One vector is turned by the same rotation once a tick. Each row is the vector after some number of ticks, and that number follows the row.
The counts run from 0 to 327.
[188 107  96 124 102 141 151  93 145 107 115 131 132 132 184 108 154 158
 160 122 127 162 125 128 154  98 135  96 116 117 110 149 133 142  88  60
 123 117  87 150 141]	264
[135  86 111 124 119 120 161 104 163 158 103 112 149 140 174 154 117 157
 141 114 103 180  86 112 149 104 141  82 101 114 140 178 132 133 101 104
  97 136 120 122 157]	266
[104 150 100  81 111  87 118  98 116 139 124 104 118 146 151 113 103 113
 135 133  96 167 136 168 138 116 126  95 118  68 116 152 108 140  64 107
  96  83 116 126 135]	76
[120 160 101  85 125 123 135 104 119 119 109 134 135 144 177  96 102 131
 188 141  87 129 116 128 109 119 133  92 137  75 119 118 108 107  55 116
 112 148 112 113 140]	98
[114  93 118  96 144  92 187  92 166 158 131 114 175 129 147 139 141 142
 166 137 152 112 109 133 129  87 148 125 110  49 133 129 130 128  91 131
  83 147 141 132 142]	177
[142 106 106  72 124 155 129 127 125 131 127 149 131 117 168 112 144 168
 173 132  85 162 130 110 131  99 157  98 156  77 146 137 146 133  79  97
 123 158 109 151 149]	107
[128 112  91  97 124  90 135  97 110 145 107 108 140 136 138 124  86 119
 137 127 119 171  93 140 166 109  96  83  94  76 133 174 112 114  91 105
  72 113 120 147 159]	70
[123 127 109  65 111 101 130  87 103 135 154 101 106 122 142 114 107 122
 135 141 122 179 135 149 169 108 130 126 123  74 126 154 115 148  70 108
  82  85 122 152 138]	77
[138 101 101 118 105 128 163 142 172 144 105 118 154 130 162 137 139 147
 164 116 114 166  64 130 130  97 142  90  86 124 148 164  96 130 102  92
 114 175 128 114 133]	125
[153 140  87  69  97 140 122 116  93 108 144 124  97 118 143  81 128 132
 153 137 112 164 127 157 156 107 127 114 132  91 154 150 112 116  77  86
 101 108 103 159 135]	219
[146 136 108 106  80 110 137 110 141 109 133 114 105 136 157  89 149 124
 134 138 139 143 160 168 156  99 153 125 106  86 128 150 132 144  73  84
 103  59 109 144 127]	286
[109 123 111  90 112 109 164 112 184 140 121 113 144 141 161 143 132 147
 141 145 134 130  85 128 169  99 177 136 100  88 173 147 110  68  89 137
  82 107 123 131 152]	19
[130 159  96 107  97 102 127 118 159 120  97 124 130 160 180 116 119 130
 122 137  99 166 118 156 137 112 131  86 102 110 125 158  98 104  71  85
 104  83 111 102 137]	143
[140  96 109 100  92 122 147 129 163 139 136 124 118 119 157 123 146 147
 122 131 137 173 111 137 195  97 164 133 106 110 172 172 133 111  94 103
  85  85 115 164 147]	146
[136 100 108 102 142 100 160  79 138 138 109 129 178 133 166 132 107 135
 150 138 137 145 112 101 170 113 129  80 122  61 105 121 141 133  92 113
  90 151 125 153 158]	183
[114  93 120  86 123  92 145 122 120 162 131 108 133 120 149 126  93  96
 139 123 139 179 101 140 171 107 103 110  86  87 130 170 114 141  85 117
  72 133 153 150 145]	71
[102  88  99 102 115 106 157  90 143 160 133  82 150 121 133 156 122 124
 150 117 115 168  84 133 147 118 144  85 104  81 128 163 107 166 106 121
  80 142 135 139 140]	199
[161  77  95 111 107 136 168 129 158 133 124 126 147 116 158 137 150 157
 163 115 129 173  76 117 152  93 146 109  95 123 162 167 112 132 107  80
 108 172 111 146 141]	124
[119 103  90 101 112  82 161 124 144 142 131 103 173 119 121 134 130 108
 135 142 162 156  95 173 146  97 112 114  84  73 137 154  95 135  99  92
  92 130 151 134 124]	65
[ 99 121  99  84 103 116 147 153 130 151 132 106 125 111 118  91 131 121
 158 136 109 134  87 169 119 103 133 108  90  75 175 176  98 114  97 128
  75 136 140 118 134]	80
[108 130 113 110  98 114 165 134 175 139 110 106 123 147 166 110 137 131
 170 126 120 123  88 160 112  93 147 129  82 120 170 171  87  87  72 130
  94 120 123 101 131]	13
[130 153  85  88 114 139 141 124 127 113 119 131 134 141 148  77 134 137
 196 147 110 110  94 135 106 115 149  87 121  83 140 119  91  92  70 109
 113 151 109 113 138]	97
[138 100  87 115 113 126 174 128 187 134 119 122 171 124 143 151 162 170
 150 130 124 142  74 136 127  85 156 103  97  99 163 153 110 105 118  87
 111 158 120 126 138]	260
[130 121 123 106  91 100 162 135 153 129 119 114 134 137 148  91 142  97
 160 147 178 126 127 171 152  94 134 150  78  94 145 150 111 104  77 107
  83 107 137 137 135]	291
[105 146 113  66 101 106 144 145 138 135 140 116 146 123 148  96 120  92
 165 156 151 144 107 153 155 121 158 133 102  72 139 119  85  96  62 116
  98 150 154 139 125]	88
[143 135 103 126  92 137 162 136 176 109 100 150 137 151 170  70 147 131
 178 150 125 101 109 137 126 116 163  91  97  90 146 132 124 100  81 116
 106 133 106 115 138]	29
[133 146 120 112  77 123 144 158 164 125 104 148 113 143 174  60 141  99
 162 149 127 133 146 158 141 108 170 119  96  92 133 149 137 120  64 111
 108 102 125 124 128]	157
[118 139  80  73 109 145 129  93 116 118 148 117 103 127 140  85 140 149
 170 137  87 125 126 139 129 125 163  96 139  64 150 132 111 113  78 120
 106 101 100 131 144]	91
[118 107 109  71 126 143 138 125 149 145 119 144 139 128 176 133 130 178
 160 135  75 150  98 101 148 111 175  91 148  79 163 141 142 108  81 119
 111 146 114 135 162]	243
[139  94 121 108  97 146 173 147 183 144 127 125 141 125 182 120 161 131
 186 120 132 150 101 118 132 111 191 117 106 119 135 146 127 152  85 103
 120 176 129 129 123]	253
[156 132 102  89 105 145 153 156 165 121 119 150 144 125 173  85 164 144
 187 137 127 134 126 145 116  92 160 116 124  89 132 123 125 120  69  73
 146 168 124 129 120]	247
[133  93 141  97 115 124 186 130 170 143 125 132 139 128 189 108 139 128
 178 134 153 122 118 131 144  91 169 158 100 102 148 145 144 112  67 133
  90 130 143 145 141]	27
[138 126  81  95 128 144 141  73 144 116 128 117 136 145 169 140 132 167
 177 119  95 149  89  98 137 126 154  74 138  99 118 127 117 126  85  96
 116 141  85 137 152]	114
